Turns in one plane each, and the order they were made in; the first pair answered:
Q (before |-> after):
[ 19  10 -12 -14 -25 -19  -1   2] |-> [ 33   7   0 -21  10  20  -7  -2]
[ 15   7  -4  -9 -19  -5  -5   2] |-> [18  9  7 -9  3 17 -5  1]
[  0   4  -4   1 -11 -10  -1   8] |-> [13 -2 -4 -9 -3  2 -8 -3]
G (before |-> after):
[ -3  16  -1   7  -7 -28  -9  -4] |-> [  1  20   4   9  -2 -25  -6   3]
[  8  -7   0 -11   2  12   3 -13] |-> [  1 -13  -6  -8 -10   4   9 -11]
[-17 -17   6   9  22   2  -4 -13] |-> [-24 -18   7  14  17   1   0  -8]
Z (before |-> after):
[ -5   4   6   6  12  -4  -8 -12] |-> [ 3  6  6  4 16  4 -7 -8]
[-15 -27   0   4   3   5  -3 -10] |-> [-20 -23   2   9  10  -1  -6 -11]
[-2  0  0  3 -2 12  4 11] |-> [-2 -4  0  0 -6 11  4 12]
C (before |-> after):
[ 20  11   5  -5  10   1 -22 -10] |-> [ -6   4  14  12  24   2 -12  -6]
[ 1  2  4  6  8 -7  3 -5] |-> [11  2  5  1  3 -6  3 -3]
[ -6 -11  21   3   1  12 -11  -3] |-> [ -1 -11  14  -2 -11  -1 -20  -7]
[ 14 -15  -1 -12   8   5 -13 -14] |-> [ -4 -19   5  -1  21  10  -9 -10]
D (before |-> after):
[  9  30   7  19   9  -8 -13  10] |-> [ 22   6   4   3  16   1 -27 -13]
[-3 18  0  6 -5  4  6 12] |-> [ 6 -3  1 -7  8 15 -6 -9]
[24  3  6 -5  6  6  0 -8] |-> [18 17  4  2 -5 -4  8  5]

(2 to 3 turns a pair)
[-12 -13  -8  -3 -12  -5   0  -5] |-> [  7  -7  -8 -14  -5   0 -11 -14]	D, G, D
[ 0  1  1  9 20 17  6  8] |-> [21  6 -4 -2  9 15 -3  9]	C, C
[ 15  -8  10 -10  10  15  -8 -26] |-> [-28 -11  12  12   1   7  18  -4]	G, Q, Q
[  8 -20 -11  -6 -22  -1   4   0] |-> [-17  -4   3  19  15  -7   2  -1]	Z, Z, D
[ 10   8  -6  -3 -13 -24 -14  -8] |-> [-15 -10   7   7  21   6  -8 -13]	Q, Z, C
[ 20  16  -1 -10 -18  -7  -8   9] |-> [ 11  -6   7 -13  -6  27   4  12]	D, Z, Z
[18  5 -3  1 -6 14  9 13] |-> [  0   5  -6  15 -11 -22   1   3]	C, G, Q
[ -5  -5  -6 -13 -27 -10  -1  -5] |-> [-6  5 11 -4 12 26  7  4]	Q, D, D
[  0 -28  -8  -5 -18  12  -5 -15] |-> [ -7 -31  -7  -1 -16   9  -3 -13]	C, C
